In the data rows, the value 128 means zero.
Here are some points:
138 & 152 & 102 & 206 & 132 & 82 & 94 & 110 & 72 & 195 & 98 & 93 & 61 & 110 & 114 & 103 \\
110 & 109 & 177 & 105 & 118 & 204 & 144 & 98 & 158 & 67 & 103 & 163 & 138 & 128 & 66 & 159 \\
108 & 120 & 126 & 79 & 119 & 126 & 185 & 110 & 133 & 113 & 158 & 124 & 169 & 143 & 124 & 161 \\
160 & 120 & 154 & 111 & 122 & 154 & 143 & 136 & 146 & 48 & 118 & 180 & 119 & 150 & 172 & 175 \\
122 & 115 & 111 & 91 & 147 & 136 & 166 & 130 & 153 & 71 & 150 & 142 & 205 & 146 & 149 & 185 \\
117 & 163 & 97 & 225 & 115 & 112 & 102 & 174 & 116 & 179 & 114 & 114 & 70 & 127 & 185 & 92 \\
148 & 186 & 187 & 98 & 152 & 124 & 160 & 129 & 189 & 145 & 174 & 163 & 165 & 117 & 139 & 191 \\
125 & 88 & 74 & 225 & 160 & 68 & 222 & 175 & 71 & 175 & 44 & 73 & 64 & 152 & 146 & 78 \\
137 & 103 & 114 & 140 & 97 & 123 & 120 & 133 & 136 & 150 & 181 & 122 & 119 & 143 & 146 & 112 \\
157 & 99 & 112 & 197 & 123 & 113 & 58 & 117 & 103 & 250 & 126 & 86 & 70 & 113 & 152 & 93 \\
145 & 150 & 177 & 112 & 143 & 162 & 134 & 125 & 196 & 96 & 163 & 166 & 159 & 63 & 141 & 154 \\
147 & 157 & 148 & 124 & 171 & 113 & 173 & 151 & 177 & 157 & 119 & 131 & 137 & 83 & 169 & 172 \\
130 & 150 & 129 & 54 & 159 & 127 & 167 & 132 & 213 & 71 & 158 & 179 & 191 & 101 & 170 & 182 \\
137 & 119 & 150 & 138 & 154 & 133 & 133 & 140 & 110 & 124 & 162 & 130 & 135 & 162 & 143 & 143 \\
131 & 126 & 92 & 187 & 131 & 109 & 108 & 161 & 96 & 179 & 100 & 126 & 81 & 167 & 125 & 101 \\
137 & 167 & 110 & 114 & 78 & 130 & 158 & 118 & 97 & 89 & 139 & 124 & 103 & 164 & 104 & 77 \\
93 & 131 & 190 & 66 & 129 & 194 & 110 & 137 & 197 & 84 & 150 & 144 & 199 & 143 & 131 & 171 \\
137 & 152 & 172 & 71 & 147 & 196 & 140 & 121 & 183 & 76 & 134 & 196 & 180 & 145 & 139 & 124 \\
176 & 122 & 203 & 79 & 126 & 114 & 115 & 127 & 196 & 45 & 162 & 178 & 167 & 157 & 144 & 157 \\
126 & 93 & 92 & 193 & 95 & 92 & 90 & 162 & 94 & 158 & 104 & 144 & 97 & 136 & 121 & 97 \\
146 & 177 & 156 & 109 & 106 & 98 & 110 & 112 & 86 & 92 & 120 & 218 & 140 & 130 & 98 & 111 \\
132 & 126 & 88 & 209 & 106 & 130 & 62 & 137 & 71 & 186 & 110 & 82 & 80 & 143 & 129 & 102 \\
115 & 187 & 113 & 110 & 119 & 146 & 122 & 130 & 90 & 125 & 104 & 93 & 134 & 134 & 120 & 96 \\
141 & 158 & 167 & 61 & 162 & 147 & 150 & 130 & 229 & 61 & 158 & 158 & 207 & 100 & 145 & 169 \\
130 & 120 & 125 & 86 & 160 & 142 & 150 & 121 & 134 & 106 & 125 & 128 & 130 & 96 & 134 & 141 \\
154 & 143 & 186 & 118 & 175 & 126 & 152 & 109 & 204 & 146 & 162 & 152 & 255 & 72 & 228 & 207 \\
111 & 142 & 75 & 140 & 89 & 131 & 166 & 137 & 80 & 155 & 47 & 93 & 75 & 119 & 140 & 57 \\
157 & 134 & 164 & 106 & 136 & 133 & 122 & 128 & 107 & 159 & 128 & 112 & 130 & 102 & 107 & 136 \\
107 & 83 & 103 & 190 & 86 & 123 & 123 & 142 & 31 & 213 & 85 & 130 & 85 & 127 & 145 & 86 \\
137 & 112 & 206 & 105 & 157 & 110 & 157 & 97 & 201 & 123 & 161 & 153 & 126 & 93 & 217 & 206 \\
90 & 126 & 142 & 84 & 129 & 129 & 114 & 97 & 139 & 0 & 64 & 131 & 32 & 87 & 117 & 141 \\
139 & 143 & 107 & 138 & 152 & 118 & 153 & 101 & 98 & 92 & 133 & 84 & 125 & 143 & 102 & 118 \\
160 & 133 & 173 & 81 & 161 & 122 & 132 & 95 & 150 & 112 & 133 & 161 & 164 & 135 & 103 & 177 \\
141 & 107 & 150 & 86 & 164 & 152 & 139 & 122 & 180 & 126 & 147 & 142 & 159 & 121 & 133 & 196 \\
77 & 77 & 113 & 181 & 126 & 119 & 126 & 139 & 105 & 168 & 98 & 78 & 60 & 126 & 161 & 113 \\
120 & 139 & 142 & 89 & 113 & 124 & 155 & 111 & 94 & 105 & 157 & 132 & 141 & 128 & 131 & 161 \\
110 & 126 & 141 & 80 & 121 & 165 & 135 & 118 & 127 & 100 & 113 & 158 & 129 & 133 & 48 & 103 \\
134 & 133 & 67 & 180 & 98 & 98 & 85 & 138 & 43 & 222 & 91 & 72 & 57 & 168 & 70 & 65 \\
133 & 139 & 148 & 78 & 110 & 184 & 169 & 96 & 198 & 85 & 161 & 146 & 142 & 175 & 133 & 187 \\
123 & 81 & 107 & 126 & 102 & 139 & 135 & 135 & 118 & 119 & 136 & 134 & 131 & 178 & 108 & 124 \\
102 & 120 & 53 & 194 & 105 & 117 & 90 & 133 & 73 & 143 & 109 & 116 & 112 & 132 & 110 & 105 \\
127 & 132 & 133 & 172 & 93 & 108 & 120 & 172 & 86 & 167 & 72 & 101 & 104 & 63 & 112 & 107 \\
106 & 105 & 172 & 114 & 165 & 139 & 136 & 128 & 128 & 131 & 139 & 142 & 188 & 117 & 187 & 166 \\
117 & 128 & 166 & 45 & 140 & 145 & 176 & 150 & 144 & 93 & 152 & 148 & 161 & 116 & 160 & 168 \\
150 & 92 & 77 & 171 & 83 & 112 & 101 & 96 & 62 & 184 & 123 & 86 & 124 & 148 & 139 & 127 \\
143 & 121 & 117 & 119 & 138 & 141 & 55 & 125 & 118 & 106 & 127 & 123 & 174 & 133 & 96 & 107 \\
Then 24 other points, each followed by its number:
126 & 159 & 96 & 149 & 85 & 137 & 119 & 112 & 77 & 157 & 81 & 88 & 95 & 193 & 129 & 104 \\ 0
125 & 136 & 136 & 118 & 134 & 133 & 170 & 161 & 142 & 100 & 97 & 134 & 140 & 138 & 125 & 114 \\ 1
119 & 118 & 127 & 129 & 185 & 170 & 177 & 110 & 131 & 111 & 181 & 144 & 170 & 163 & 184 & 150 \\ 2
114 & 119 & 128 & 119 & 115 & 100 & 138 & 65 & 123 & 129 & 149 & 126 & 117 & 131 & 134 & 151 \\ 3
129 & 87 & 194 & 43 & 153 & 144 & 157 & 100 & 163 & 106 & 101 & 104 & 158 & 149 & 156 & 165 \\ 4
145 & 106 & 102 & 117 & 129 & 115 & 146 & 103 & 131 & 100 & 115 & 139 & 127 & 128 & 95 & 148 \\ 5
135 & 110 & 84 & 190 & 102 & 128 & 162 & 170 & 82 & 194 & 146 & 62 & 148 & 166 & 137 & 90 \\ 6
142 & 138 & 111 & 123 & 103 & 101 & 112 & 113 & 127 & 136 & 95 & 127 & 74 & 146 & 139 & 89 \\ 7
141 & 154 & 202 & 97 & 156 & 115 & 128 & 150 & 212 & 103 & 133 & 180 & 169 & 93 & 227 & 177 \\ 8
143 & 132 & 119 & 105 & 97 & 138 & 111 & 160 & 117 & 124 & 179 & 123 & 132 & 179 & 116 & 88 \\ 9
102 & 86 & 107 & 180 & 135 & 154 & 133 & 103 & 69 & 178 & 110 & 71 & 90 & 89 & 166 & 100 \\ 10
149 & 180 & 147 & 82 & 136 & 142 & 147 & 121 & 170 & 94 & 140 & 170 & 186 & 135 & 82 & 173 \\ 11
166 & 128 & 86 & 193 & 99 & 104 & 85 & 138 & 74 & 164 & 121 & 116 & 56 & 152 & 138 & 50 \\ 12
122 & 151 & 195 & 120 & 129 & 159 & 165 & 108 & 140 & 93 & 162 & 142 & 196 & 161 & 153 & 157 \\ 13
111 & 99 & 100 & 96 & 80 & 123 & 105 & 120 & 97 & 106 & 114 & 58 & 129 & 188 & 99 & 73 \\ 14
128 & 140 & 160 & 106 & 141 & 140 & 125 & 113 & 215 & 107 & 220 & 158 & 146 & 126 & 152 & 148 \\ 15
104 & 88 & 113 & 135 & 161 & 112 & 65 & 93 & 80 & 121 & 86 & 98 & 101 & 116 & 94 & 107 \\ 16
138 & 159 & 128 & 120 & 124 & 131 & 152 & 100 & 144 & 129 & 126 & 122 & 123 & 92 & 121 & 151 \\ 17
136 & 171 & 114 & 107 & 146 & 112 & 109 & 149 & 134 & 108 & 104 & 134 & 133 & 150 & 122 & 108 \\ 18
162 & 157 & 118 & 122 & 146 & 109 & 122 & 133 & 149 & 105 & 132 & 128 & 137 & 101 & 116 & 114 \\ 19
122 & 81 & 136 & 142 & 189 & 80 & 146 & 112 & 76 & 132 & 102 & 77 & 101 & 135 & 117 & 109 \\ 20
95 & 112 & 90 & 145 & 108 & 132 & 118 & 147 & 84 & 119 & 78 & 101 & 118 & 133 & 105 & 193 \\ 21
107 & 103 & 161 & 0 & 136 & 120 & 115 & 115 & 193 & 95 & 198 & 182 & 166 & 104 & 107 & 131 \\ 22
100 & 112 & 127 & 177 & 95 & 157 & 102 & 117 & 90 & 144 & 98 & 95 & 113 & 166 & 105 & 76 \\ 23
Which two of these numbered points are nearest to each point below, looking only along the 4 directions in which the first points spread most? Their numbers follow each, nearest first.
130 & 139 & 128 & 135 & 98 & 154 & 123 & 126 & 127 & 109 & 155 & 154 & 111 & 141 & 137 & 42 \\ > 18 5
125 & 165 & 179 & 108 & 201 & 142 & 148 & 99 & 245 & 120 & 145 & 183 & 168 & 81 & 203 & 137 \\ > 8 15
95 & 108 & 112 & 141 & 123 & 85 & 106 & 152 & 66 & 147 & 134 & 121 & 112 & 143 & 93 & 93 \\ > 23 0
140 & 148 & 195 & 100 & 146 & 88 & 120 & 128 & 214 & 101 & 151 & 168 & 160 & 145 & 151 & 175 \\ > 15 8
107 & 90 & 94 & 187 & 115 & 117 & 121 & 138 & 74 & 188 & 92 & 108 & 95 & 55 & 128 & 90 \\ > 10 12
106 & 149 & 48 & 138 & 136 & 121 & 119 & 183 & 141 & 112 & 120 & 106 & 113 & 123 & 128 & 141 \\ > 21 20
135 & 157 & 169 & 98 & 154 & 112 & 118 & 124 & 234 & 79 & 159 & 205 & 169 & 103 & 135 & 183 \\ > 15 8
169 & 152 & 116 & 109 & 111 & 138 & 128 & 122 & 151 & 104 & 128 & 168 & 155 & 154 & 169 & 134 \\ > 3 19
104 & 107 & 79 & 125 & 122 & 115 & 97 & 114 & 85 & 144 & 87 & 79 & 117 & 127 & 56 & 141 \\ > 23 0
135 & 125 & 91 & 106 & 124 & 162 & 153 & 170 & 92 & 123 & 103 & 109 & 144 & 203 & 113 & 111 \\ > 14 9
88 & 146 & 92 & 139 & 86 & 126 & 118 & 129 & 57 & 173 & 118 & 132 & 82 & 150 & 90 & 57 \\ > 23 0
138 & 139 & 209 & 100 & 139 & 84 & 139 & 149 & 215 & 103 & 114 & 163 & 176 & 88 & 157 & 190 \\ > 8 15
71 & 113 & 91 & 210 & 106 & 113 & 109 & 108 & 82 & 191 & 104 & 55 & 59 & 127 & 113 & 9 \\ > 12 10
118 & 123 & 98 & 181 & 160 & 116 & 115 & 174 & 194 & 100 & 89 & 175 & 138 & 81 & 121 & 153 \\ > 17 19
134 & 135 & 104 & 185 & 88 & 99 & 106 & 122 & 74 & 183 & 106 & 94 & 0 & 160 & 108 & 106 \\ > 12 0
107 & 137 & 73 & 203 & 135 & 162 & 98 & 173 & 68 & 151 & 110 & 138 & 86 & 147 & 84 & 79 \\ > 23 0
110 & 144 & 98 & 74 & 119 & 143 & 115 & 136 & 172 & 117 & 96 & 109 & 147 & 186 & 101 & 52 \\ > 5 9
122 & 115 & 62 & 184 & 121 & 110 & 130 & 115 & 44 & 165 & 118 & 64 & 101 & 146 & 99 & 49 \\ > 0 12
110 & 83 & 68 & 191 & 107 & 121 & 116 & 122 & 63 & 162 & 119 & 74 & 121 & 187 & 128 & 98 \\ > 6 0
139 & 135 & 191 & 75 & 185 & 102 & 142 & 90 & 206 & 124 & 131 & 136 & 139 & 68 & 155 & 165 \\ > 8 15
132 & 92 & 82 & 219 & 92 & 160 & 86 & 91 & 48 & 192 & 98 & 80 & 169 & 167 & 147 & 80 \\ > 6 12
74 & 126 & 161 & 190 & 158 & 176 & 165 & 91 & 149 & 103 & 155 & 79 & 203 & 130 & 204 & 165 \\ > 2 4
107 & 116 & 191 & 103 & 177 & 141 & 140 & 101 & 164 & 122 & 113 & 172 & 183 & 109 & 97 & 191 \\ > 15 11
134 & 98 & 80 & 160 & 85 & 140 & 120 & 136 & 71 & 170 & 98 & 108 & 100 & 156 & 103 & 91 \\ > 0 23
129 & 146 & 170 & 111 & 145 & 169 & 153 & 158 & 199 & 81 & 155 & 191 & 180 & 124 & 146 & 173 \\ > 15 4
90 & 147 & 163 & 95 & 125 & 156 & 101 & 146 & 100 & 91 & 100 & 115 & 116 & 117 & 110 & 83 \\ > 18 5
179 & 154 & 79 & 150 & 138 & 153 & 150 & 119 & 211 & 87 & 133 & 100 & 133 & 151 & 94 & 138 \\ > 5 3
101 & 126 & 142 & 81 & 161 & 144 & 149 & 112 & 151 & 110 & 121 & 106 & 151 & 106 & 98 & 151 \\ > 1 5
160 & 134 & 143 & 120 & 121 & 127 & 146 & 90 & 154 & 113 & 147 & 133 & 155 & 141 & 166 & 123 \\ > 3 17
140 & 137 & 98 & 212 & 88 & 121 & 69 & 108 & 70 & 154 & 115 & 12 & 97 & 150 & 89 & 93 \\ > 12 23
156 & 128 & 140 & 129 & 140 & 165 & 192 & 128 & 157 & 149 & 174 & 160 & 157 & 142 & 203 & 174 \\ > 2 13
103 & 109 & 126 & 80 & 142 & 119 & 110 & 114 & 93 & 115 & 143 & 123 & 141 & 111 & 100 & 130 \\ > 18 5
